Small tables with named rows and columns. After each table, cells are looked up by row and column.

Table pebol
        rosamod  todize  nagivu   sabe   tuvi   gimi
nuf        9.95   -4.68   -3.13  -2.37  -3.20  -1.09
vog        0.95    5.34    0.17  -0.25   7.60  -0.89
tabage     4.95    0.28   -0.52  -0.33   1.54   0.06
vin       -3.12    5.53    7.01   6.66   3.81   6.47
fus       -4.06    8.37    5.11   4.40   8.59   3.46
fibep      7.15   -0.33   -3.65  -3.43   2.67  -3.12
kugaz      2.32    3.06    0.62   0.48   4.42   0.35
levul      4.40   -1.97    3.24   3.76  -3.57   4.90
tigaru     2.93    3.76   -1.34  -1.59   6.51  -1.99
basip      7.15   -5.51    2.88   3.82  -7.92   5.69
puvo      -1.36    4.86    4.79   4.50   4.26   4.29
ror       -1.93    7.97    1.90   1.18   9.98   0.11
nube      -1.54    4.53    5.58   5.33   3.28   5.24
fetoro     0.52    6.62   -0.76  -1.34   9.88  -2.31

What is the todize of vin in pebol? 5.53
What is the rosamod of nube in pebol? -1.54
What is the gimi of vin in pebol? 6.47
What is the gimi of tabage in pebol? 0.06
What is the sabe of puvo in pebol? 4.50
What is the nagivu of fetoro in pebol? -0.76
What is the rosamod of ror in pebol? -1.93
What is the tuvi of basip in pebol? -7.92
What is the nagivu of vog in pebol? 0.17
What is the sabe of ror in pebol? 1.18
What is the todize of fetoro in pebol? 6.62
What is the rosamod of nuf in pebol? 9.95
What is the gimi of fetoro in pebol? -2.31
What is the tuvi of kugaz in pebol? 4.42
What is the sabe of vin in pebol? 6.66
What is the nagivu of kugaz in pebol? 0.62

mati.tsv
	nafubo	kup	kem	sazot
vavuf	72.146	93.877	75.389	60.749
rure	84.552	24.769	72.348	83.957
murenog	82.662	26.850	71.335	83.164
zup	51.564	83.889	59.272	62.406
bom	75.120	88.780	76.594	62.623
pasarum	73.613	92.731	76.191	61.245
mifipo	51.720	80.339	58.792	63.555
gari	88.237	26.230	75.232	83.740

sazot of rure = 83.957
sazot of pasarum = 61.245
nafubo of pasarum = 73.613
sazot of gari = 83.740
kup of rure = 24.769
kup of pasarum = 92.731
kem of gari = 75.232
kem of zup = 59.272
nafubo of rure = 84.552
nafubo of bom = 75.120
kup of vavuf = 93.877
kem of rure = 72.348
kup of mifipo = 80.339
kem of mifipo = 58.792

rete:
           kov    res
tiz      83.35  84.90
pozad    46.00  32.76
nafigip  27.34  25.79
suk      15.53  24.46
pasego   51.07   0.01

What is the res of pasego in rete?
0.01
What is the res of nafigip in rete?
25.79
What is the kov of nafigip in rete?
27.34
What is the kov of pasego in rete?
51.07
What is the kov of pozad in rete?
46.00
What is the res of pozad in rete?
32.76
What is the res of tiz in rete?
84.90
What is the kov of tiz in rete?
83.35
What is the res of suk in rete?
24.46
What is the kov of suk in rete?
15.53

fugap
|  | deboka | fumub | danesa |
|---|---|---|---|
| mepe | 34.77 | -60.24 | -41.09 |
| pebimu | 51.21 | 49.69 | -46.97 |
| ses | 39.79 | 13.56 | -9.57 |
| dif | 29.49 | -31.40 | -19.85 |
| bol | 48.33 | 43.43 | -18.11 |
| tili | 12.18 | -14.43 | 23.99 |
| nevumep | 48.26 | 71.71 | -20.43 |
| bize | 47.16 | -30.88 | -61.59 |
| nol | 36.63 | 13.40 | 1.30 |
| rimuk | 53.34 | 23.31 | -52.71 |
| gumi | 22.88 | -32.62 | 7.85 |

nol, danesa: 1.30
ses, deboka: 39.79
pebimu, fumub: 49.69
tili, danesa: 23.99
nevumep, deboka: 48.26
bol, fumub: 43.43
mepe, danesa: -41.09
mepe, fumub: -60.24
tili, deboka: 12.18
bol, deboka: 48.33
nevumep, danesa: -20.43
bol, danesa: -18.11
nol, deboka: 36.63
bize, danesa: -61.59
dif, danesa: -19.85
nevumep, fumub: 71.71
tili, fumub: -14.43

mugime =
fields: zul, som, ziribe, basugi, kas, ferad, daluz, dobuti, vosimi, fon
fozet: [101, 181, 115, 92, 114, 116, 138, 113, 109, 153]
pedupos: [56, 179, 114, 140, 143, 120, 99, 58, 163, 83]
befo: [85, 180, 131, 124, 126, 117, 141, 108, 98, 134]
toko: [107, 138, 116, 84, 73, 116, 167, 108, 99, 147]
tukifi: [125, 80, 146, 146, 62, 137, 159, 98, 152, 107]
mig: [102, 134, 108, 130, 130, 135, 105, 75, 198, 90]
zesopen: [100, 84, 117, 129, 113, 134, 176, 97, 123, 82]
fen: [126, 85, 107, 113, 115, 140, 158, 103, 158, 97]
pufo: [56, 181, 116, 144, 148, 120, 101, 62, 159, 84]
sanu: [139, 162, 143, 112, 84, 125, 133, 131, 131, 176]
daded: [148, 86, 139, 136, 108, 143, 172, 136, 132, 124]
vor: [94, 142, 117, 136, 106, 131, 92, 60, 210, 92]
pil: [105, 98, 114, 135, 109, 137, 132, 76, 183, 79]
pobepul: [92, 177, 140, 128, 92, 116, 127, 97, 122, 142]

What is the som of pufo in mugime? 181
What is the zul of pedupos in mugime? 56
What is the basugi of daded in mugime? 136
What is the dobuti of zesopen in mugime? 97
What is the zul of befo in mugime? 85
What is the basugi of toko in mugime? 84
What is the fon of sanu in mugime? 176
What is the ferad of zesopen in mugime? 134
What is the ferad of pil in mugime? 137
What is the kas of vor in mugime? 106
What is the som of tukifi in mugime? 80
What is the basugi of tukifi in mugime? 146

